In the rows, 128 means zero.
One turn moves each row of this set onto another row. After a few examples, where does it send each row asked below?
j_293: [102 167 100 102 125 145 112 132 127 147 126 105 123 137 132]
j_719: [108 130 134 125 121 111 167 135 139 140 105 115 110 164 148]
j_920: [101 118 131 125 121 126 169  95 114 110 142 121 122 153 102]
j_506: [133 170 138  98 121 110 136 128 151 133 139 119 110 115 121]
j_760: [121 125 146 149 104 110 114 136 132 141 132 136  95 159 133]
j_208: [ 93 154 105 106 114 126 110 114 127 149 141  94 131 123 128]
j_53: [110 150 106 136 110 137 151 118  95 137 119 111 122 175 127]
j_101: [ 87 115 121 139 118 116 149 108 105 118 145 104 102 141 114]
j_476: [ 98 143 123 120 129 102 103 121 129 105 136  99 107 134 100]
j_829: [150 165 131 129 121 119 129 123 134 119 160  96 124 135 128]
j_704: [110 131 119 118  66 105 143 130 128 131 134 141 107 128 132]
j_381: [108 118 130 124 139 105 114 131 126  87 141 113 121 133 108]
j_396: [110 145 147 152 120 111 126 106 121 137 130 137  91 148 115]
j_216: [120 136 153 149 120 111 132 132 138 124 135 148  91 135 130]
j_113: [113 133 118 138 119 124 152 162 165 123 124 101 116 143 135]
j_577: [137 124 129 104 113 131 162 135 120 111 107 111 152 161 111]
j_182: [129 168 137 132 134 107 116 121 133 140 142 111 114 116 134]
j_169: [109 129 138 107 121 137 138 115 130 148 131  93 166 150 124]
j_757: [117 120 141 111 131 105 119 111 130 133 138 112 168 149 126]
j_626: [124 149 126 120  91 122 140 104  98 145 112 111 142 169 117]
j_841: [137 128 140 110 125 134 148 137 126 114 126 112 143 163  82]
j_235: [140 117 100 138 141 139 136 124 112 121 125 142 131 124 118]
j_132: [111 120 119 127 117 113  87 130 125  99 146 116 127 141 114]
j_269: [105 109 126 121 117 145 149 115 115 135 162 115  92 138 117]
j_110: [131 130 132 108 123 121 137 141 120  90  98 124 139 156 104]
j_872: [127 124 151 125 115 111 160 160 144 117 109 114 113 150 134]
j_712: [ 93 152 115  89  90 139 114 120 133 148 124 107 130 135 121]
j_417: [117 144  92 110 129 129 122 112 123 102 120 134 139 115 132]
j_818: [129 148 107 110  68 127 151 127 108 138 125 127 121 120 125]
j_426: [110 134 143 133 115 137 140 132 132 144 150 120 168 156 139]
j_487: [109 139 143 114 109 148 136 140 153 122 102 157 115 136 122]
j_489: [122 131 104 103  88 119 137 157 102 133 146 126 126 124 124]
j_616: [125 149 133 114  93 154 144 141 150 127 132 147 115 130  96]
j_923: [122 142 127  97  99 159 144 136 150 131 115 143 131 122 123]
j_999: [115 146 117 140  98 112 148 105  96 153 128 108 120 159 129]
j_942: [121 120 120 120 130 144 126 122 125  95 124 149 139 112 120]

j_487 -> j_396
j_942 -> j_182
j_999 -> j_577
And these:
j_113 -> j_269
j_132 -> j_293
j_417 -> j_506

One turn moves each row of this set onto another row. After a few examples, where does it send each row asked below?
j_18: [107 111 154 141 141 139 124 171 137 160 139 144]
j_125: [106 127 174 143 187 119 114 111 139 150 129 158]
j_210: [134 127 157 146 117 126 125  93 123 148 159 162]
j_554: [118 134 154 136 172 130 110  89 139 144 111 149]
j_772: [ 79 114 150 154 150 122 142 145 131 125 120 120]
j_696: [131  95 138 170 143 139 148  95 144 127 138 132]
j_654: [116  90 161 176 159 128 149 121 145 135 161 142]
j_73: [110 110 159 154 158 126 124 129 142 148 187 151]
j_43: [134 108 169 167 125 121 147  98 125 140 147 159]
j_824: [ 78 137 138 128 143 126 114 142 129 136 137 126]
j_431: [123 118 127 132 123 153 121 142 136 152 114 133]
j_154: [113 123 137 127 130 147 111 157 136 161 135 141]
j_631: [133 118 121 144 133 146 122  87 141 135 149 134]
j_950: [ 73 125 152 143 152 120 128 152 131 134 138 127]
j_308: [127 123 169 151 125 120 127 106 124 151 169 167]
j_161: [111 137 162 131 178 125 104 101 139 150 127 156]
j_2: [118 121 161 149 177 127 124  92 140 138 103 147]
j_3: [112  97 154 156 140 140 142 164 138 151 120 137]
j_318: [139 117 157 157 117 127 138  88 124 141 145 157]
j_667: [122 102 138 150 129 149 140 146 137 146 105 130]
j_945: [ 87 135 127 131 135 133 120 127 129 128 119 118]
j_348: [120 128 135 134 142 138 107 108 141 148 179 146]
j_778: [ 89 120 134 147 139 129 138 128 130 122 108 115]
j_836: [110 117 174 154 185 120 127 106 140 143 114 152]
j_677: [127 112 177 163 130 117 141 109 125 147 163 165]

j_3 -> j_431
j_308 -> j_43
And these:
j_696 -> j_348
j_945 -> j_950
j_125 -> j_2

One turn moves each row of this set onto another row. After a few examples, where does it send each row asked below?
j_439: [147 126 126 142 120  95 111 159 121 113 119 133 155 137]
j_775: [137 103 119  87 135 126 131 155 140 157 135 165 123 131]
j_292: [159 115 145  68 136 124 119 141 125 159 137 139 120 110]
j_500: [166 130 132  79 129 115 112 150 142 120 143 131 101 125]
j_718: [122 133 118 127 143 129 116 153 121 106 126 145 164 129]
j_162: [143 128 128  88 117 134 104  95 100 143 144 150 127 110]
j_91: [156 109 131 107 111  99 131 126 106 181 135 143 129 118]
j_664: [134 125 116 136 131 125 108 153 117 105 127 148 165 137]
j_541: [164 106 130 100 125 126 133 128 134 167 147 125 100 112]
j_188: [141 126 131 144 120  91 120 157 117 120 121 122 154 129]
j_998: [119 109 139  79 121 100  92 147 128 136 133 150 131 116]
j_399: [151 115 125 114 106 124 128 124 108 134 164 125  91 130]
j_72: [144 130 109 156 130 126 119 129 122 115 129 123 159 121]
j_698: [120 109 105 108 127 147  98 108 135 135 149 146 128 108]
j_228: [149 127 109 160 122 119 114 136 121 115 128 131 156 133]
j_205: [160 112 129 120 100 106 155 134 107 143 141 111 142 137]
j_26: [142 135 110 159 128 121 124 126 120 121 130 121 154 122]
j_124: [124 124 120 129 138 126 117 160 123 103 127 144 163 132]
j_915: [164 129 112 101 128 151 138 116 119 125 139 126 167 123]
j_959: [146 106 130  86 132 150 126 119 109 159 155 142 120 110]
j_521: [167 124 106  99 138 142 120 110 135 164 134 151 143 107]
j_795: [154 135 131  81 126 143 104 114  98 122 155 141 131 113]
j_867: [136 132 132 139 125  88 124 162 120 120 119 125 149 131]
j_248: [148 114 123 120 108  95 100 113 140 153 134 118 114 105]
j_741: [149 114 125  84 130 124 147 168 138 121 133 134 146 145]
j_517: [153 128 126  71 133 120 105 135 151 132 128 149 108 119]
j_609: [138 106 125 108 104 111 127 123 125 149 147 138  86 132]

j_959 -> j_292
j_795 -> j_500
j_188 -> j_72
And these:
j_775 -> j_91
j_26 -> j_718
j_517 -> j_609
j_698 -> j_998
j_664 -> j_439
j_741 -> j_205

One turn moves each row of this set onto another row. After a few examples, where does it send each row asked below?
j_997: [159 110 111 135 132 123 128 114 135 151 111 145 116]
j_278: [153 128 125 109 102 102  94 111 132 150 105 128 130]
j_334: [141 137 136  91 115 138 113 107 107 120 160 137 157]
j_941: [163 123 107 116  99 121 132 121 126 135 125 168 166]
j_655: [130 109 143 117 134 116 148 111 135 126 140 144 144]
j_607: [150 153 123 114  80 109 119 137 107 126 126 143 162]
j_153: [139 119 141 107 131 174  91 141 108 127 125 130 139]
j_294: [127 149 124 129 106 126 118 162 151 124 112 130 141]
j_510: [176 123 138 133 113 135 104 139  92 124  95 133 151]
j_95: [157 101 138  89 103 122 113 131 104 126 110 150 105]
j_343: [129  97 124 106 115 109 128 116 107 143 139 144 159]
j_27: [149 144 147 115 128 114 109 154 140 163 117 128 118]
j_981: [155 139 113 129 151 152  98 131 128 125  98 145 132]
j_462: [181 120 107 115 108 145  92 125 110 146 137 130 127]
j_51: [142 133 140 110  77 146  95 125 121 135 113 144 154]
j_816: [163 124 143 125 101 139 134 125 121  90 115 158 125]
j_375: [143 167 131  96 115 129 127 148 117 130  90 144 145]
j_421: [132 126 114 105 145 117 117 107  97 125 132 136 109]
j_547: [140 133 143 103 134 108 140 141 106 119 162 137 152]
j_702: [160 107 115 113 159 140 129 130 102 126 126 132 156]
j_767: [135 111 137 108 115 116 143 167 123 121 129 138 164]
j_127: [143 142  96 117 134 132 124 146 112 142  89 151 132]
j_581: [151 146 140 114 138 152 113 146 121 131 162 138 110]
j_662: [139 113 143  79 117 128 120 123 102 116 119 159 110]
j_259: [158 156 144 118  90 110 113 117 115 142 125 114 132]
j_484: [161 141 128 141  98 147 103 105 107 135 126 144 155]
j_108: [175 144  98 127 119 113 115 136 108 153 119 146 117]
j_324: [147 120 152 122 103 120 119 139 144 110 128 139 173]
j_683: [130 154 157 104 134 115 118 146 140 152 130 138 130]
j_745: [156 121 143 135 127 163 109 127 105 122 153 137 154]
j_726: [124 147 126 126 135 135 116 161 138 121 109 115 137]
j_331: [151 155 116 109 120 128 130 145 143 132 135 143  97]
j_551: [143 100  98 116 134 132 114 124 107 156 129 156 130]
j_636: [131 116 141  94 149 136 105 138 136 126 156 147 127]
j_840: [160 129 141 104 122 140 127 186 126 127 117 134 138]
j_457: [156 134 114 116 149 150 108 163  94 122 138 132 132]
j_164: [147 139 144 117 120 152 118 142 108 107 132 178 157]
j_280: [152 102 123 114  94 101 120 130 123 129 151 146 118]
j_825: [164 122 141 126 123 144 130 122 107  91 103 140 120]
j_448: [147 143 142 103 119 105 138 137 126 123 129 100 121]

j_27 -> j_294
j_997 -> j_51
j_581 -> j_127
And these:
j_547 -> j_457
j_278 -> j_324
j_331 -> j_375
j_745 -> j_551
j_662 -> j_825
j_702 -> j_462
j_280 -> j_164

